Each named turn below is shown by a few rows before and after it. Which turns, in which order, take the first row of each later pair to the second? The first pair is answered.
Q878 (before -> after):
[ 0.05  2.38 -2.59 -0.79  0.76 -0.91 -1.50 -0.40 -1.66  2.61  0.61 -1.72
  0.20 -1.85 -0.29 -0.87 -1.06  1.11 -0.85] -> [ 0.19  2.25 -2.23  0.13 -0.05  0.26 -1.04 -0.94 -1.72  2.36  1.31 -2.42
 -1.25  0.06  0.44 -0.71 -2.02  0.41 -0.84]
[ 1.28 -1.62  1.98  1.81 -0.13  2.43 -2.80  1.37  1.87 -1.30  0.16  1.71
 -0.27  1.82 -1.42  0.92  0.75 -2.27 -1.28] -> [ 0.52 -2.01  1.58  1.42 -0.43  2.00 -2.91  1.18  2.79 -1.37 -0.28  2.70
  0.93 -0.26 -1.85  0.02  1.70 -1.63 -0.83]
[ 0.89  0.27 -0.31 -2.47  0.02 -1.68 -1.01  0.03 -0.92  2.77  0.37 -0.18
  1.64 -3.74 -0.22  0.14  0.82  2.41  0.79] -> [ 2.41  0.73  0.67 -1.39  0.25 -0.26 -0.23  0.38 -2.72  2.59  1.79 -2.62
 -1.20  1.40  0.84  2.12 -1.47  0.25 -0.30]
Q62 (before -> after):
[-0.27 -0.24  0.38  0.08 -1.84  1.52  0.75 -0.26  0.80 -3.74  1.72 -2.46
 -1.65  3.02  0.68 -1.29 -1.88 -0.60 -1.23] -> [ 0.17  1.05 -0.77 -1.07  0.37 -0.29  1.65 -0.10 -1.63 -1.91  1.29 -3.86
 -1.28  3.37  0.74  0.53 -2.48 -0.07 -1.42]
[ 0.65  0.26 -1.11 -0.09 -0.86 -0.67  0.24 -2.18 -0.78  0.54  1.49 -2.16
 -2.25  1.00  1.25  0.43 -1.74  1.16  1.30] -> [ 2.41  0.21 -0.09  0.33  1.78 -1.31 -1.03  0.24 -1.02  1.21  0.79 -1.54
 -0.89  1.39  1.49  2.55 -0.19  0.08  0.40]
[-0.78  0.56 -0.48 -1.08 -1.57 -2.77  4.15 -2.27 -2.29 -1.87 -0.15 -4.30
 -1.68  1.81 -1.47  1.43 -3.00  0.59  1.34] -> [ 2.01  0.08  1.55 -0.10  2.67 -3.64  1.78  2.29 -2.36 -0.93 -1.08 -2.47
  0.62  2.48 -1.00  5.12 -0.06 -1.43 -0.10]
Q931 (before -> after):
[ 0.96  0.25 -0.70 -0.09 -0.17 -1.32  0.80 -1.52 -0.01  0.21 -0.91 -0.58
  0.54 -1.17  0.62 -0.87 -1.82  0.35 -0.51] -> [ 1.10 -0.22 -0.46 -0.28 -0.35 -1.79  0.68 -0.99  0.26 -0.62 -1.18 -0.47
  1.08 -1.48  0.39 -0.52 -1.50  0.14 -0.62]
[ 0.42  0.83  1.44 -0.65 -1.27  0.85 -1.37  2.28  1.95 -4.14 -0.69  0.09
 -0.40  0.48 -1.11 -1.48 -0.79 -0.21 -1.16] -> [ 0.71  1.46  1.39  0.01 -1.14  1.88 -1.44  1.98  1.26 -3.28 -0.29 -0.23
 -1.31  1.85 -0.68 -1.65 -1.36 -0.34 -1.20]
[ 3.16 -1.09  1.54 -0.98  2.44 -2.02 -1.55  4.11  0.90  0.08 -1.95  0.42
 -2.03 -0.18  0.28  1.96  3.29 -1.36 -0.97] -> [ 3.50 -0.10  1.23 -0.15  2.65 -0.44 -1.79  3.32 -0.08  1.76 -1.21 -0.34
 -3.70  1.87  1.32  1.43  2.36 -1.67 -0.97]
Q45 (before -> after):
[ 2.09  0.11 -0.12  0.21  0.47  1.46 -0.81  1.65 -0.81 -1.68 -1.03 -0.36
 -2.00  3.86  0.02  0.67 -0.62 -2.34  0.17] -> [ 2.03 -1.76 -0.37  2.48 -1.36  1.24  0.76 -0.27  0.79 -1.17 -0.65  2.05
 -0.12  2.33  1.39  0.81 -0.12 -1.99  2.26]
[-0.85 -0.03  2.53  0.94  2.10  2.11 -4.80 -0.02  3.56 -0.14 -0.74  0.64
  2.37  1.42 -0.87 -1.21  4.35 -1.54 -0.66] -> [-2.66 -1.65  0.86  0.86 -0.97  0.16 -1.46 -3.42  4.32 -1.05 -0.59  1.19
  4.23 -1.17 -0.64 -2.05  3.38  0.53  1.70]
[ 1.02 -1.65  0.55  4.74 -2.23  0.91  1.80 -1.07  0.44  1.82  0.75  0.21
 -1.21  1.77  1.80  0.96 -1.28 -0.61  1.08] -> [-0.83 -0.76 -0.92  2.07 -2.92 -0.62  3.21 -2.34 -0.78  0.16  0.48 -2.32
 -1.95  0.98  0.34  0.12 -3.21  0.88  0.83]

Between the rows of a pair lie two turns.
[ 1.22 -0.50  1.19 -0.90  3.37 -3.41 -0.91  2.92 -0.34 -0.22 -0.57 -1.07
  1.72  0.10 -0.22  2.42  0.32 -0.31 -1.96] -> [-2.34 -1.01  0.27 -0.90 -2.83 -0.64  0.73 -1.78  1.72 -3.07  0.57 -1.48
 -0.79 -0.47 -0.92 -2.79 -2.27  1.45 -0.41] -> Q62 Q62
[ 1.53  1.08  2.39 -0.69  2.48  1.29 -3.46  4.05 -0.19 -0.54 -0.67 -0.57
 -1.55  2.38 -1.35  0.47  1.44 -2.39 -2.54] -> [ 2.74 -1.81  1.95  2.54  1.14 -0.78 -0.83  2.19  1.43  1.34 -0.90  3.16
  2.85  0.21  0.77  3.07  2.95 -1.97  0.57] -> Q45 Q878
[-0.11 -1.00  0.25  1.44 -0.19  2.61  0.47 -0.61  0.17  0.10  1.46 -0.57
 -3.34  3.09  1.09 -0.37 -3.04 -0.62  0.50] -> [-1.70 -0.28 -2.58 -1.10  1.48 -1.10  0.62 -1.24 -0.12  2.20 -0.25  0.71
  0.73 -3.28 -0.21 -1.56 -0.74  2.62  1.51] -> Q878 Q62
[ 0.39  2.13  0.10 -0.49 -1.19  0.44  0.38 -1.45  0.63 -0.68  0.81 -0.73
 -2.28  0.66  1.37 -0.72 -0.33  1.14 -0.94] -> [ 0.23  1.90 -0.31 -0.08 -1.36  0.43  0.44 -1.90  1.02  0.04  0.81 -0.16
 -1.83 -0.21  1.57 -1.10  0.00  1.59 -0.38] -> Q62 Q878
[ 0.55  0.10  0.43 -1.68 -1.81  0.51  1.53 -2.68  1.29 -1.33  0.53 -0.53
 -0.47  1.87  0.40 -0.79 -1.25 -1.35  0.00] -> [ 2.15  0.72  0.60 -1.24  0.99  0.03  1.10 -1.08  0.14  1.07  0.38 -0.15
  0.36  2.91  1.29  1.47 -0.48 -2.05 -0.45] -> Q62 Q45
[-0.78  0.43 -0.50  0.24  0.34  2.31 -0.93  0.04 -0.84  2.46  1.44 -1.76
 -3.30  1.47 -0.48 -2.12 -0.23 -0.02 -0.49] -> [-1.69 -0.72 -1.05 -0.95  0.06  0.23 -1.24  0.30  0.87  1.40  0.18  0.12
 -0.11 -2.91 -1.76 -3.11  2.09  1.39  0.12] -> Q878 Q931
[-0.79  1.05  0.37 -0.45 -1.41  0.88  0.31 -0.44  0.09 -1.30  0.48 -1.88
 -1.14  1.76 -0.79 -0.15 -1.41  0.21 -0.10] -> [ 0.27  1.41  1.04  0.25 -0.19  1.80 -1.04  0.64  0.10  0.05  0.36 -1.10
 -1.21  2.32 -0.49  0.08 -0.54 -0.64 -0.48] -> Q931 Q45
[-0.62  2.04 -0.81 -1.56  3.11  0.98 -3.66  1.92 -0.54  0.34  0.30 -1.20
 -2.30 -1.31 -1.33 -2.12  0.67 -0.02 -1.97] -> [ 1.94  0.28  0.37  2.17  3.50  1.44 -3.12  2.11  0.33  2.49  0.68  1.67
 -0.53 -0.01  0.84  0.67  2.18 -1.51 -0.78] -> Q45 Q878
[-0.54  1.63 -0.17  0.58  1.82  0.23 -1.76 -0.53  0.30  0.26 -0.65 -2.73
 -1.90  2.75 -1.45 -1.06  0.58 -0.41 -0.54] -> [-0.56  0.43 -0.42  2.81 -0.12  0.94 -0.40 -2.64  1.54  1.25  0.02 -0.70
 -0.94  2.33  0.00 -1.84  0.78 -0.03  1.13] -> Q45 Q62
[-0.87  0.46 -0.16 -1.04  0.28 -0.47 -1.34  1.41  1.21 -0.66 -0.90  0.19
  0.80 -2.35 -1.12 -1.15  1.83  0.67 -0.73] -> [-0.76  0.06  0.01 -0.57  0.26 -0.28 -1.50  1.19  1.41 -0.27 -0.82  1.06
  1.09 -2.51 -0.67 -1.17  2.21  0.54 -0.32] -> Q45 Q45
